[131 131 122 125] = z59
[100  96 124 124] = z792
[104  76 179 104] = z281
[126  93 127 143] = z811
[73 97 97 97] = z782
howmany z792: [124] : 2
howmany z782: [97] : 3
howmany z59: [131] : 2
howmany z59: [125] : 1

[134 129 129 132 125 118 170 148 131 121 131 137 134 113 132 132 132 136
 105 132 138 131 128 129]  z741
[128 134 130 128 127 144  74 127 127 141 128 111 126 137 127 130 144 128
 153 128 125 122 110 131]  z997
[128 114 114 106 124 138  85 113 133 128 150 116 134 159 126 135 150 120
 141 139 116 107 136 127]  z327
[125 133 135 137 137 111 177 150 127 119 122 141 127  98 128 126  90 141
 134 122 112 139  95 122]  z335
[129 128 131 128 134 128 153 138 127 114 135 129 132 114 132 125 117 129
 122 132  95 130 128 116]  z528
[135 128 120 105 125 136  75 104 129 141 130 117 130  75 128 126 147 123
 149 104 141 123 130 136]  z499
[125 126 117 129 132 150  73 125 131 132 132 120 125 146 132 131 132 120
 158 129 111 125 132 126]  z864
howmany z864: [120] : 2
howmany z499: [104] : 2
howmany z864: [132] : 6
howmany z864: [125] : 4
howmany z997: [128] : 5
howmany z741: [132] : 5
howmany z499: [136] : 2

[134 113 124 148 113] = z226
[131 123 134 120 145] = z729
[113 112 131 144 132] = z274
[124 138 123 164 113] = z338
[163 163 128 116 163] = z479
[146 103 119 134 122] = z181
[103 134 135 123 143] = z133
howmany z338: [164] : 1
howmany z226: [148] : 1
howmany z479: [164] : 0

[112 117 107 138 156 142 131 117 142] : z706
[109 112 104 140 163 168 132 116 114] : z760
[113 113 143 137 154 163 132 117 143] : z995
[112 113 107 137 156 165 132 116 143] : z77
howmany z706: [142] : 2
howmany z995: [113] : 2

[147 162 116 138 144 120 122 118 157 166 166 138 122 157 112 133 117 166
 113 148 152 118 162 133 133 118 122 113 124 133 115 143 128 117 166 113
 113 153] : z436
[147 160 110 151 142 115 117 112 156 165 166 137 118 156 105 131 110 165
 105 147 152 113 161 132 132 113 107 105 121 131 107 142 125 110 165 105
 105 147] : z234
[147 162 116 148 144 120 122 118 157 143 166 138 122 157 112 133 117 166
 113 148 152 118 162 133 133 118 115 113 124 133 115 143 143 117 166 113
 143 148] : z773
[147 160 110 147 142 115 117 112 156 165 166 137 118 156 105 131 110 165
 105 147 152 113 161 132 131 113 107 105 121 131 107 142 125 110 165 105
 105 147] : z573
howmany z436: [152] : 1
howmany z773: [167] : 0
howmany z773: [147] : 1
howmany z773: [143] : 4
howmany z436: [122] : 3

[130 173 140 131 130 130] = z993
[122 176 140 119 120 122] = z504
[156 129 130 129 160 152] = z459
[130 160 130 164 160 130] = z325
[103 124 124 107 100 106] = z673
[125 163 137 123 124 125] = z921
howmany z673: [106] : 1
howmany z325: [130] : 3

[133 130 132 128 131 124 123 135 127 133 125 124 134 135 123 139 127 126
 127 132 125 129 130 118 124 114 124 135 129 131 131 128 130 127 132 121
 127 123 117 128 140 117 124 125 133 131 129]  z64
[136 128 123 130  87 119 128 127 128 130 136 136 129 125 132 126 123 136
 129 126 130 128 134 132 129 131 130 127 106 128 125 132 126 122 128 128
 132 128 128 130 132 138 136 128 131 122 130]  z43
[121 131 127 127  97 138 130 141 128 129 133 129 122 124 126 126 128 134
 118 130 126 129 151 124 131 128 133 130 133 132 130 137 124 127 135 120
 127 129 105 128 135 134 130 114 126 128 127]  z165
[136 122 130 126 121 136 134 136 131 121 136 132 118 131 128 117 126 125
 129 129 128 134 144 128 132 145 129 123 142 126 130 125 126 130 126 130
 134 121 145 127 126 124 130 141 130 133 121]  z988
howmany z988: [120] : 0
howmany z64: [128] : 3
howmany z64: [127] : 5
howmany z64: [135] : 3
howmany z988: [125] : 2
howmany z43: [128] : 10

[127 105 128 125 129 123 113 130 118 139 138 128 123 124 132 124 127 145
 125 132 127 133 132 123 136 132 128 130 128 129 127 113] = z372
[149 120 146 160 120 160 145 120 120 113 111 124 102 120 113 102 128 160
 124 148 146 135 135 126 102 155 102 105  91 143 124 138] = z308
[119 119 129 126 135 129 106 128 119 130 157 135 133 125 126 128 127 145
 123 152 125 153 105 129 136 119 112 132 135 126 139 136] = z517
[126 124 118 135 126 129 136 148 118 139 118 108 131 115 147 142 130 120
 128 120 134 130 140 115 114 140 143 108 136 123 125 141] = z514
[117 127 131 123 128 137 127 131 120 140 166 138 126 133 100 123 120 130
 133 130 133 125 139 122 130 126 128 124 120 132 119 144] = z198
[119 119 129 126 135 129 106 128 119 129 157 135 132 125 126 132 101 145
 123 152 125 153 105 129 129 132 112 132 127 126 139 136] = z493
[109 102 102 108 126 112 108 111 157 114 132 112 122 130 147 127 124 159
 120 148  95 142  88 109 105 109 155 102 102 112 142 162] = z534
[114 139 116 111 135 139 106 121 118 147 160 134 136 128 128 147 123 102
 147 105 111 106 129 137 155 106 146 146 158 116 116 113] = z433
howmany z308: [124] : 3
howmany z493: [132] : 4
howmany z534: [102] : 4
howmany z308: [102] : 4

[128 132 127 120 130 144 127 119 128] = z723
[150 105 134 112 146 145 145 145 119] = z719
[116 125 122 145 124 108 132 130 120] = z128
[132 132 120 120 130 120 132 120 128] = z199
[124 143 136 128 118 121 133 139 127] = z96
[111 132 133 125 108 157 130 141 119] = z890
[112 122 129 112 139 112 127 105 139] = z742
[111 132 133 125 108 157 130 141 131] = z82
[150 119 132 122 119 114 127 136 128] = z241
[125 140 125 123 140 140 125 127 140] = z370
[150 105 134 112 146 145 131 122 136] = z670
[128 125 130 138 122 111 128 131 129] = z703
howmany z199: [132] : 3
howmany z370: [125] : 3
howmany z742: [112] : 3
howmany z703: [111] : 1
howmany z199: [121] : 0
howmany z82: [132] : 1

[ 95 172 149 120 109 117 124 129 134 130 120 117 126 129 142 134 129 148
 122 126 156 129 149 110] -> z688
[141 121 138 150 138 161 121 144 126 134 125 151 117 129 134 139 127 126
 147 125 137  91 125 127] -> z264
[104 129  98 139 119 146 146 136 123 146 129 120 146 123 112 147 125 124
 147 121 161 144 117 161] -> z351
howmany z688: [149] : 2
howmany z688: [126] : 2
howmany z351: [145] : 0
howmany z264: [121] : 2

[138 137 131 129 115 134 128 127] : z379
[172 122 116 124 119 132  92 119] : z34
[123 123 134  97 133 123 110  97] : z362
howmany z34: [117] : 0
howmany z379: [129] : 1
howmany z362: [123] : 3
howmany z34: [172] : 1

[135 109 102 139 133 117] : z940
[133 132 126 107 117 136] : z990
[151 157 163 163 151 151] : z416
[118 126 158 125 158 150] : z23
[124 103 125 125 102 103] : z817
howmany z817: [125] : 2
howmany z817: [103] : 2
howmany z416: [151] : 3
howmany z23: [124] : 0
howmany z940: [117] : 1
howmany z940: [139] : 1

[139 139 139 139]  z644
[135 124 147 139]  z62
[134 124  77  91]  z574
[128 135 140 119]  z287
[116 133 162 147]  z135
[169 169 169 173]  z956
[119 128 147 152]  z293
[125 123 168 146]  z40
howmany z956: [168] : 0
howmany z644: [139] : 4

[132 126 131 135 132 121 139  82 131 145 141 113 139 142 102 126 153 114
 102  99 106 148 124 138 138 136 156 115 135 163 127 117 128  98 114 157
 127 152 118  80 113  86 121 142 162 104 136 125 113 132 139 132 139]  z668
[115 125 137 108  98 119 134 154 118 135 129 104 128 121 132 110 121 109
 122 144  84 102 126 133 123 142  92 112 136  99 105 170 114 127 129 109
 101 100 137 121 143 123  97 125 106 154 126 109 136 132 150 132 141]  z315
[135 132 130 127 139 128 133  83 134 144 148 101 130 141  96 138 150 116
 105  98 103 142 124 150 134 138 148 125 126 155 135 114 138  97 100 139
 123 137 122  80 127  87 128 119 167  97 137 124 112 118 152 153 142]  z874
[132 126 131 135 132 121 121  82 131 145 141 113 139 142 102 126 153 114
 102  99 106 148 124 138 138 136 156 115 135 163 127 117 128  98 114 157
 127 121 118  80 113  86 121 118 162 104 136 125 113 110 146 162 141]  z952
[115 128 137 108  98 119 134 136 118 135 129 104 128 121 132 110 128 109
 122 144  84 128 126 133 123 142  92 112 136  99 105 170 114 154 129 109
 101 100 130 118 147 121  99 126 135 149 128 109 139 132 148 134 139]  z400
[134  94 100  95 109 139 140 111 134 141 141 117 147 120 104 158 139 164
 136 127 139 181 148 149 120 109 113 112 119 132 139 130 126 126 149 105
 135 120 147 126 126 144 131 121 145 134 133 126 137 122  95  98 119]  z233
howmany z952: [121] : 4
howmany z668: [153] : 1
howmany z400: [128] : 5

[80 80 80 80] = z625
[164 164 164 164] = z44
[162  81  79 163] = z72
howmany z625: [80] : 4
howmany z44: [165] : 0
howmany z72: [164] : 0
howmany z44: [164] : 4
howmany z72: [80] : 0

[134 127 123 134 123 146 109 123 162 117 108 127 102 147 126 150 117 134
 105 164 110 131 130 172 149 124] -> z618
[130 115 127 126 128 127 128 137 115 123 119 121 129 126 127 130 126 123
 126 130 136 127 132 127 136 128] -> z408
[129 130 141  91 148 134  85 126  87 148 133 159 149 112 134  91 149 111
  85  85 143 126 124  85  88 140] -> z957
howmany z957: [85] : 4
howmany z618: [149] : 1
howmany z408: [126] : 4
howmany z618: [123] : 3
howmany z957: [149] : 2
howmany z618: [134] : 3

[152 157 132  93 156 125 144 112 114 153  88 153 104]  z295
[152 157 132 132 156 125 159 152 116 132 152 132 104]  z451
[161 150 142  84 162 120 137 152 117 150  91 156 120]  z173
[151 151 128  75 163 153 155 151 164 151  97 163 151]  z660
[154 141 143  91 161 120 158 120 120 142  90 146 103]  z622
howmany z451: [152] : 3
howmany z660: [163] : 2
howmany z660: [151] : 5
howmany z451: [132] : 4

[134 130 134 137] : z784
[107 138 158 137] : z56
[133 123 123 121] : z917
[132 132 132 132] : z662
[133 122 123 131] : z912
[123 124 123 122] : z30
[136 136 149 136] : z456
[132 128 129 131] : z632
[108 138 131 175] : z888
[128 128 129 131] : z261
[107 138 158 179] : z630
[128 128 130 131] : z943
howmany z30: [123] : 2
howmany z662: [132] : 4
howmany z456: [136] : 3
howmany z784: [134] : 2
howmany z662: [131] : 0

[152 152  80 152  80]  z911
[141 159 141 141 124]  z882
[150 171  95 154 121]  z650
[126 126 126 126 142]  z578
howmany z911: [152] : 3
howmany z578: [126] : 4
howmany z882: [141] : 3

[124 129 133 132 131 124 129 135 134 134 128 128 128 125 122 129 131 127
 119 125 116 117 128 120 119 121 124 128 120 135 135 134 139 128 126 120
 124 142 132 128 127 140 111 135 114 122 128 141 114 130 132 128 141] -> z25
[144 108 135 128 114 122 129 121 126 121 141 137 119 140 125 123 116 130
 125 120 116 121 119 152 126 121 119 119 121 119 137 143 131 130 142 124
 129 145 117 132 128 135 159 135 129 126 112 109 135 132 122 112 131] -> z601
[117 135 139 145 125 137 133 120 123 149 111 114 130 124 139 111 130 130
 138 129 126 157 125 130 120 147 120 131 145 144 120 138 118 119 147 122
  98 149 114 109 132 112 157 149 150 115 162 120 138 125 140 145 137] -> z824
[118 113 137 136 136 126 128 122 122 136 121  97 126 131 130 133 120 136
 132 102 119 134 109 125 130 132 118 139 145 123 124 136 142 122 119 144
 128 112 128 128 139 121 145 122 131 118 138 112 136 113 119 133 111] -> z705
[113 129 133 133 122 114 133 149 110 107 144 167 128 180 126 127 132 141
 139 158 119 137 124 123 115 148 106 106 122 144 120 138 118 119 147 122
  98 149 114 109 132 112 133 149 150 115 162 120 138 125 140 145 137] -> z245
[124 129 133 132 131 127 129 135 134 134 128 106 128 125 122 129 131 127
 119 125 104 134 128 120 119 121 122 128 120 128 136 134 139 128 126 120
 117 142 139 128 127 140 111 135 114 122 128 141 114 130 132 129 141] -> z973
[117 135 139 145 125 137 133 120 123 149 111 114 130 124 139 111 130 130
 138 129 126 157 125 130 120 147 120 131 145 129 147 129 117 125 128 124
 136 139 114 117 123 115 152 111 137 131 134 106 116 146 139 134 118] -> z129
howmany z25: [124] : 4
howmany z25: [128] : 9
howmany z973: [125] : 2
howmany z245: [122] : 3

[126 126 129 129 126 145 130 144 133 128 126 126 129 117 129] -> z680
[136 126 142 127 136 142 136 136 126 135 142 126 136 136 120] -> z387
[ 96 125 107 103 113 120 126 120 137 119 125 170 109  95 121] -> z718
howmany z680: [145] : 1
howmany z387: [142] : 3
howmany z387: [136] : 6
howmany z387: [126] : 3
howmany z680: [117] : 1
howmany z680: [126] : 5
howmany z718: [107] : 1

[ 94 123  97 173 173  99 144  87 123 156 111 148 171  83 117  89 132 168
 104 174 129 100 162 166  89 173  89  97  89  85 125 128 166 117  88]  z869
[ 94 123  99 173 173  99  88  87 123 156 111  83 171  83 117 148 132  99
 132 174 129 100 162 166 147 134  89  97  97  85 125 128 166 117  88]  z491
[107 123  95 143 133 122 128  83 101 119  82  84 100 146 174 122 128 106
  89 152 157  89 122 165  94 165 125 163 159 108 106 102 121  96  95]  z722
howmany z491: [100] : 1
howmany z722: [133] : 1
howmany z869: [89] : 4
howmany z491: [123] : 2

[129 121 126 126 123 136 122 123] : z460
[141 124 121 130 182 139 157 150] : z871
[125 122 122 113 148 123 122 128] : z304
[117 123 125 117 123 117 117 134] : z330
howmany z460: [136] : 1
howmany z304: [122] : 3
howmany z330: [123] : 2
howmany z330: [117] : 4
howmany z460: [130] : 0

[119 122 123 122 137 105 148 122 137 136 162 132 114 118 129 145 120 148
 112 149 134 128 110 119 127 127 155 128 115 126 116 123 130 134 153 128
 129 118 131 128 119 138 134 126 106 125]  z600
[106 129 147 113 123 101 147 128 126 139 162 134 113 125 138 149 120 140
 116 140 122 127 113 122 112 120 155 128 148 144 118 132 128 134 121 101
 124 138 148 108 124 140 126 140 102 131]  z733
[136 125 105 167 136 139 127 136 137 136 137 132 127 135 123 124 130 130
 133 152 148 128 123 122 123 147 141 126 112  85 126 125 136 133 139 128
 114 123 168 136 123 140 120 123 106 123]  z99
[149 133 149  94 116 125 121 120 107 139 116 116 114 119 140 126 117 113
 131 128 103 121 122 122 108 111 118 128 148 167 116 116 121 115 108 108
 147 149 123 116 130 139 119 149 116 131]  z799
howmany z733: [140] : 4
howmany z799: [116] : 7
howmany z99: [148] : 1
howmany z799: [148] : 1
howmany z600: [119] : 3
howmany z799: [167] : 1

[104 132 155 129 131 121 117 152 131 171 132 122 146 134 171 114 131 168
 134 141] -> z735
[152 134 157 152 122 132 132 117 133 126 101 158 118 124 111 146 127 140
 121 104] -> z371
[132 124 115 129 122 107 108 124 127 114 164 124 140 135 140 142 136 102
 109 111] -> z587
[169 133 128 145 104 137 150 108 125 139 110 146 112 124  95 141 122 132
 131 104] -> z655
[138 122 116 128 113 107 124 132 144 142 139 116 123 120  98 106 123 108
 136 152] -> z923
[ 99 129 152 123 164 141 138 136 151  93 117 138 122 123 134 129 129 135
 126 142] -> z280
howmany z587: [108] : 1
howmany z735: [131] : 3

[156  96 153 166 153  79] = z488
[133 116 128 148 155 149] = z637
[121 135 165 122 123 135] = z942
[141 136 136 141 137 136] = z591
howmany z591: [141] : 2
howmany z637: [148] : 1
howmany z488: [166] : 1
howmany z591: [136] : 3
howmany z637: [128] : 1

[118 163 165 154 163 149  95 170 114 175  98 155 140 131]  z978
[164 116 160 120 119 125  99 155 111 169 129 138  94 173]  z970
[146 156 144  97 106 150 107  95 156 119 132 164  89 117]  z395
[ 92  86 133  92 176 156  83 137 109  84  92 144 174  92]  z682
[175 164 121  82 103  94 140  84  83 156  94 137 125 121]  z94
howmany z970: [129] : 1
howmany z978: [118] : 1
howmany z682: [92] : 4

[115 140 128 129 118 169 120 144] : z958
[146 135 114 115 153 119 121  77] : z80
[135 125 112 149 117 121 128 129] : z410
[120 135 114 115 160 172  91 115] : z736
[131 129 133 130 134 109 127 116] : z765
[149 125 149 149 149 121 125 124] : z749
[115 140 128 129 118 100 120 144] : z279
howmany z958: [128] : 1
howmany z410: [112] : 1
howmany z749: [121] : 1
howmany z749: [124] : 1

